(in the rows, 128 means zero)
Rotation paths and how fast each direction turns (degrees each step)
Each turn is a multiple of 5 degrees from 10 to 175, or 0.
Each row of a path follows its step; steps can be skipped.
Rotation 1:
step 0: [131 139 125 110 118 134 138 133 132 115 119 131 135 130 132 135 125 122
 120 117 133 130 131 133 120 127 126 135 140 120 127 118 127 137 129 130
 123 130 126 127 126 126 141 122 130 130 133 135 129 133 129 118 113 121
 144 129 127 125 121]
step 3: [133 124 136 137 130 136 121 121 122 132 128 136 141 130 121 125 115 129
 142 127 137 129 120 122 115 122 136 134 126 118 134 122 125 137 125 127
 134 122 127 124 130 117 138 132 121 126 129 123 115 133 124 130 135 122
 136 127 111 121 127]
step 4: [123 128 123 142 142 130 133 110 131 124 131 124 133 128 130 133 130 137
 126 128 134 124 131 128 136 125 131 125 112 122 122 133 129 127 127 129
 136 134 134 119 126 130 121 132 123 121 119 133 122 124 110 127 117 127
 134 126 126 123 147]
step 6: [139 130 122 130 126 139 137 132 119 126 126 130 121 125 135 134 129 139
 131 124 130 123 136 131 123 135 134 135 120 138 123 130 129 131 132 128
 121 124 121 126 128 125 121 137 132 137 136 120 128 108 124 120 118 115
 137 127 114 133 118]
step 7: [129 138 122 131 114 130 119 134 129 125 131 129 121 132 133 125 123 123
 121 128 148 133 134 127 132 132 122 123 127 135 131 134 117 122 133 133
 130 122 120 150 134 129 124 119 134 131 121 137 132 121 122 125 120 120
 121 124 125 126 143]
step 8: [136 128 144 127 118 131 127 120 130 131 108 131 134 127 127 118 130 123
 128 124 132 126 133 120 130 125 133 136 136 132 127 135 126 135 131 132
 133 123 125 134 130 117 143 128 122 142 131 124 130 120 128 133 124 136
 116 134 117 113 125]
step 9: [138 131 127 125 127 138 116 117 136 127 126 132 133 148 130 126 147 136
 129 134 131 119 120 129 127 120 124 122 125 117 134 134 130 132 138 135
 123 137 122 129 120 118 131 134 126 121 122 132 120 128 128 121 115 130
 136 128 121 127 132]
step 12: [123 133 115 134 122 132 126 135 133 127 130 127 130 131 119 125 126 129
 130 125 132 128 128 121 126 132 141 128 133 125 112 123 113 121 136 130
 134 130 127 139 134 128 121 128 126 122 130 121 117 131 130 120 123 103
 144 128 131 129 135]
step 16: [135 130 125 134 121 116 134 128 127 129 128 120 138 135 133 129 125 128
 116 122 140 136 129 131 139 125 122 118 125 120 130 128 128 140 123 136
 127 117 137 125 125 131 123 117 124 130 130 128 126 142 122 129 126 141
 123 131 106 124 130]
step 17: [127 122 124 133 119 130 141 127 136 130 116 120 132 135 128 121 144 134
 131 127 127 128 133 127 135 130 135 132 139 126 120 120 125 122 125 122
 124 136 137 123 127 117 110 127 113 133 138 130 123 120 131 120 116 125
 134 131 120 127 122]
Speeds:
[129 126 126 126 125 128 127 129 132 129 130 129 129 126 129 127 130 131
 125 128 127 127 127 125 129 126 130 126 131 125 126 129 130 128 127 130
 129 126 126 128 128 130 127 129 130 128 127 125 129 129 130 128 129 126
 126 132 129 128 128] | 20
[130 130 128 129 129 129 128 126 129 126 127 126 128 128 127 127 129 130
 128 127 127 129 126 127 127 130 131 129 130 127 128 129 129 133 128 129
 126 129 132 129 129 129 128 130 125 129 127 131 128 128 130 127 125 131
 129 129 133 128 130] | 85
[129 127 128 128 132 129 127 127 127 129 130 126 127 130 128 129 130 127
 127 127 127 126 126 127 125 128 127 125 128 127 128 129 128 127 125 126
 130 131 128 131 128 128 124 127 126 128 129 127 127 123 131 129 125 127
 129 128 127 128 128] | 135
Rotation 2:
step 1: [130 121 132 120 127 142 124 126 124 129 122 126 135 134 122 126 128 137
 139 134 130 120 130 133 120 133 129 137 128 125 121 126 129 126 126 125
 121 131 118 133 130 124 123 128 118 133 138 141 122 112 124 126 121 132
 122 126 135 123 129]
step 2: [132 131 123 132 118 134 124 122 116 137 122 124 131 124 124 123 132 133
 136 131 124 122 133 124 135 129 130 135 137 133 136 123 125 125 114 124
 125 131 127 139 126 130 130 121 119 136 126 132 128 117 123 125 118 140
 124 131 126 119 126]
step 3: [127 134 122 126 125 142 123 120 122 126 128 119 125 121 122 121 142 128
 140 124 125 123 134 136 127 131 139 123 140 131 123 129 126 123 124 131
 127 121 123 129 131 127 131 126 115 132 136 126 128 129 118 118 127 133
 130 139 136 130 124]
step 4: [139 131 121 119 124 133 114 122 131 128 121 116 124 122 130 125 132 123
 124 128 134 114 126 126 134 136 123 131 138 132 125 121 128 125 131 130
 129 128 133 135 128 119 134 122 124 131 133 129 126 117 122 119 129 122
 132 137 140 126 128]
step 7: [137 125 121 116 119 130 127 122 128 137 126 126 125 122 129 133 138 120
 139 133 134 126 118 125 128 125 133 126 134 121 132 130 126 127 123 126
 128 133 119 126 130 121 119 130 117 139 144 126 124 128 127 122 117 133
 124 122 134 129 135]
step 8: [135 128 127 121 116 126 130 130 137 128 130 130 136 118 126 127 135 133
 134 130 139 116 131 127 134 135 131 129 137 135 132 129 125 125 113 131
 131 130 132 133 132 117 127 122 127 123 140 126 135 129 132 117 122 141
 123 129 130 126 134]
step 10: [129 121 121 125 125 125 125 124 125 126 125 129 132 118 139 127 134 123
 132 135 125 124 124 120 122 137 127 127 128 135 126 121 140 128 123 137
 119 127 115 142 129 118 133 117 128 131 127 130 129 123 124 111 122 129
 123 127 126 119 127]
step 11: [126 132 125 116 123 130 124 122 127 134 140 137 122 111 134 123 139 128
 135 127 136 119 125 132 120 121 132 131 137 135 130 118 132 124 124 129
 123 121 120 125 128 123 130 121 126 138 122 135 124 130 125 120 126 133
 130 123 121 126 123]
step 14: [126 124 131 122 122 133 129 128 128 132 130 129 142 123 125 129 123 120
 135 129 133 122 126 125 137 144 132 133 137 132 129 122 131 120 125 129
 126 121 117 129 141 123 130 132 123 129 131 141 128 124 139 124 125 132
 118 124 120 123 117]
step 17: [136 122 143 123 123 129 124 117 123 133 130 129 128 119 132 123 122 130
 131 130 132 120 136 132 128 125 134 136 147 135 121 120 123 118 117 124
 124 127 121 136 125 124 128 123 120 128 130 133 128 123 122 132 130 123
 130 136 131 124 125]
Speeds:
[128 127 128 124 130 127 130 128 127 128 126 130 129 127 130 127 128 127
 126 128 126 129 127 130 127 126 130 127 129 130 128 127 130 128 125 130
 128 126 127 127 131 125 129 125 132 127 129 128 127 129 132 128 128 127
 128 123 126 129 127] | 20
[128 129 129 126 128 127 127 128 131 126 130 128 124 126 132 126 127 127
 127 129 128 130 129 126 125 128 129 130 131 127 125 126 128 128 130 129
 127 129 125 130 126 128 129 128 132 128 126 126 125 127 126 131 130 128
 129 128 129 127 128] | 60
[128 130 128 127 128 130 128 131 128 130 123 132 124 128 128 129 128 126
 129 129 128 129 127 130 128 127 125 129 129 127 126 129 129 127 129 127
 128 128 129 128 128 128 131 126 129 129 130 125 129 129 130 126 127 132
 128 131 131 127 128] | 20
[131 130 128 127 128 127 129 130 129 127 128 127 129 129 129 126 126 123
 130 126 127 126 124 126 128 128 128 129 129 128 129 128 126 128 130 127
 131 129 129 126 128 127 127 133 128 128 129 128 127 130 132 129 127 127
 126 130 127 129 125] | 45
Rotation 3:
step 0: [119 124 125 123 125 126 136 124 134 114 127 119 138 129 124 131 119 128
 121 134 131 139 128 126 118 148 128 131 120 125 132 125 134 128 118 125
 125 125 134 139 128 127 134 123 116 125 130 134 139 129 127 139 131 123
 135 127 133 135 136]
step 1: [113 129 138 123 134 133 128 142 124 133 122 126 132 124 128 124 118 122
 129 120 132 130 116 136 136 133 126 131 128 127 131 134 130 119 139 119
 130 141 131 124 127 129 131 138 132 129 133 123 135 138 133 134 127 118
 135 124 127 141 118]
step 2: [128 127 133 137 127 129 122 135 135 132 122 126 117 119 122 130 130 130
 121 117 131 131 126 138 125 120 135 126 128 131 138 121 117 135 139 128
 121 123 121 138 136 122 121 122 119 135 122 126 137 134 138 126 140 137
 124 124 133 136 125]
step 3: [130 142 129 123 120 128 132 133 130 139 126 129 129 128 125 130 125 124
 124 144 131 128 129 136 126 116 129 137 142 134 131 127 135 132 115 133
 127 140 120 129 134 124 134 130 126 129 122 141 129 125 120 139 139 135
 119 128 126 131 128]
step 4: [143 124 127 129 130 128 132 121 136 130 122 147 131 128 132 125 141 125
 134 120 138 126 123 132 123 121 129 124 135 133 135 131 135 122 130 121
 116 129 136 113 136 129 128 133 131 120 129 135 120 137 123 127 124 122
 123 130 115 129 127]
step 5: [135 123 126 130 124 136 124 124 118 128 127 129 134 125 117 121 126 139
 124 119 129 131 129 119 133 120 133 128 117 135 121 119 125 122 125 130
 124 118 121 121 123 118 135 125 125 132 124 142 119 134 125 127 132 131
 136 137 128 111 136]
step 11: [124 132 124 118 125 132 123 118 125 125 122 129 143 117 115 127 118 124
 115 122 119 134 132 134 133 125 126 134 128 127 126 125 127 134 133 118
 127 128 129 122 132 124 126 127 124 130 132 131 144 139 125 133 129 134
 127 123 142 118 123]
step 14: [124 137 128 126 127 130 137 127 128 117 126 126 123 119 122 132 134 127
 139 127 142 118 123 138 129 126 130 137 129 132 124 111 118 118 121 128
 120 125 123 116 126 131 120 139 127 132 129 142 126 120 129 136 136 129
 123 130 129 125 129]
step 15: [135 127 135 129 132 130 127 142 121 128 124 137 123 143 126 118 127 122
 137 125 125 107 128 124 122 123 126 121 127 130 124 123 136 129 134 125
 122 134 131 132 125 118 122 129 134 129 121 136 125 129 131 129 125 137
 125 135 116 125 142]
step 17: [129 135 127 113 122 131 120 129 133 117 132 129 136 130 128 132 116 129
 131 133 126 124 127 136 120 133 129 126 110 119 121 140 125 129 121 126
 127 130 134 115 141 127 132 121 137 125 134 129 122 130 126 130 129 129
 139 133 138 126 130]
Speeds:
[129 130 127 130 129 128 128 127 127 129 129 129 127 129 128 131 126 130
 128 127 128 126 128 129 129 129 126 128 124 129 125 128 128 128 133 124
 126 130 124 129 127 126 127 129 126 132 128 127 127 131 127 127 129 126
 126 127 127 126 128] | 110
[122 128 130 129 129 129 130 127 128 130 126 129 128 127 128 129 129 126
 126 130 130 127 130 127 127 128 128 126 127 131 129 126 129 132 131 128
 128 130 129 125 128 126 128 128 127 127 130 132 128 127 128 126 130 127
 129 126 129 129 126] | 35
[130 131 129 128 130 128 127 128 128 127 127 132 129 125 127 129 130 128
 127 127 127 124 128 128 129 128 128 126 128 129 129 129 129 129 130 128
 129 127 131 128 128 129 128 125 127 129 126 126 131 128 127 131 122 127
 126 127 128 129 125] | 155
Rotation 4:
step 0: [129 119 127 127 130 108 136 136 120 123 125 126 136 135 129 135 131 131
 121 132 138 138 138 126 128 129 132 120 119 131 126 122 128 124 128 125
 120 132 126 110 115 127 133 127 114 124 134 119 135 124 122 130 139 121
 139 131 141 123 131]
step 1: [138 129 122 139 125 123 122 128 123 122 120 127 136 132 117 135 125 136
 151 128 138 138 136 126 122 130 118 130 128 121 125 115 124 121 127 123
 125 120 135 129 125 132 117 118 124 121 133 130 142 130 132 123 138 136
 130 124 132 119 133]
step 6: [135 147 130 128 125 124 120 120 117 119 123 115 126 131 117 127 130 127
 132 130 133 130 136 137 116 116 131 119 131 109 134 120 125 117 116 131
 120 132 138 130 126 127 127 127 125 135 124 136 129 131 120 128 137 133
 134 132 130 123 123]
step 7: [129 152 128 132 126 124 127 133 131 128 128 136 133 127 127 129 141 141
 133 134 118 138 129 123 138 124 118 120 143 121 138 119 130 120 134 121
 129 135 124 134 128 125 127 126 122 132 119 131 125 142 125 130 128 120
 132 131 136 138 133]
step 9: [136 134 127 123 129 115 132 131 126 132 138 132 132 124 119 121 136 124
 131 141 144 123 136 116 117 124 130 125 140 124 127 126 111 120 127 121
 133 130 143 132 118 127 126 117 125 128 122 128 139 127 125 125 136 130
 124 136 129 133 135]
step 11: [119 132 132 129 130 123 132 137 128 122 123 119 128 137 129 127 133 129
 128 129 132 133 141 128 136 120 130 120 120 125 142 109 122 121 129 124
 118 132 138 136 129 109 128 128 112 131 122 132 136 114 122 125 123 125
 129 133 132 126 127]
step 12: [131 129 117 131 118 125 135 135 135 131 130 116 136 134 118 129 131 139
 130 141 134 127 122 128 139 137 123 127 131 127 132 107 130 123 132 125
 139 128 137 123 125 121 120 123 128 124 122 139 133 136 119 133 135 135
 127 135 126 133 142]
step 16: [119 132 121 124 130 119 113 123 127 125 120 120 136 135 118 134 143 139
 114 134 127 132 130 129 130 125 137 115 116 137 134 116 141 128 139 123
 134 123 134 130 121 126 124 128 120 127 121 122 125 118 132 132 128 127
 136 131 127 135 125]
step 17: [134 136 123 118 127 116 120 128 122 125 127 124 151 130 124 121 121 132
 134 135 141 130 127 130 120 144 130 117 124 133 133 119 126 125 129 130
 114 126 136 121 127 127 131 122 131 127 122 132 127 141 125 122 135 130
 137 141 127 133 130]
step 18: [144 137 130 123 129 112 118 124 129 116 131 133 126 132 125 132 125 141
 126 123 133 143 128 128 130 125 128 128 139 138 125 125 126 123 142 123
 126 117 115 127 119 132 127 128 124 131 117 131 136 133 132 126 137 132
 124 134 145 127 133]
Speeds:
[129 128 130 127 127 127 125 128 128 128 128 128 127 130 129 125 128 127
 128 130 129 126 128 132 127 128 129 129 129 127 126 126 128 129 128 125
 130 130 130 127 132 126 127 128 124 126 130 125 130 128 128 126 129 128
 131 129 125 125 126] | 135
[128 127 130 127 131 130 126 130 128 126 129 129 126 127 130 126 129 127
 125 125 127 129 129 128 123 128 128 125 130 127 126 128 129 127 129 128
 125 127 129 128 126 125 131 128 126 128 129 128 130 128 125 131 126 130
 125 131 129 128 128] | 160
[127 130 126 125 130 128 128 128 129 126 128 125 128 126 130 128 127 127
 127 129 129 128 129 128 129 127 129 125 124 127 125 129 128 126 126 128
 127 128 125 129 129 128 128 129 128 125 127 128 129 122 128 130 128 126
 131 126 128 126 130] | 135
[128 128 127 127 126 129 124 127 129 126 129 130 126 127 130 127 131 131
 129 130 127 130 129 125 129 130 128 129 127 125 127 129 128 130 130 127
 130 128 125 129 129 128 127 131 128 127 128 129 130 130 132 130 127 130
 126 128 129 129 129] | 130
[128 124 127 129 127 127 131 128 130 130 129 127 131 128 129 127 126 129
 126 131 127 127 128 126 127 127 127 129 130 127 131 127 124 128 127 128
 130 127 127 129 126 124 128 131 124 129 131 131 128 126 128 129 126 129
 128 126 127 128 128] | 25
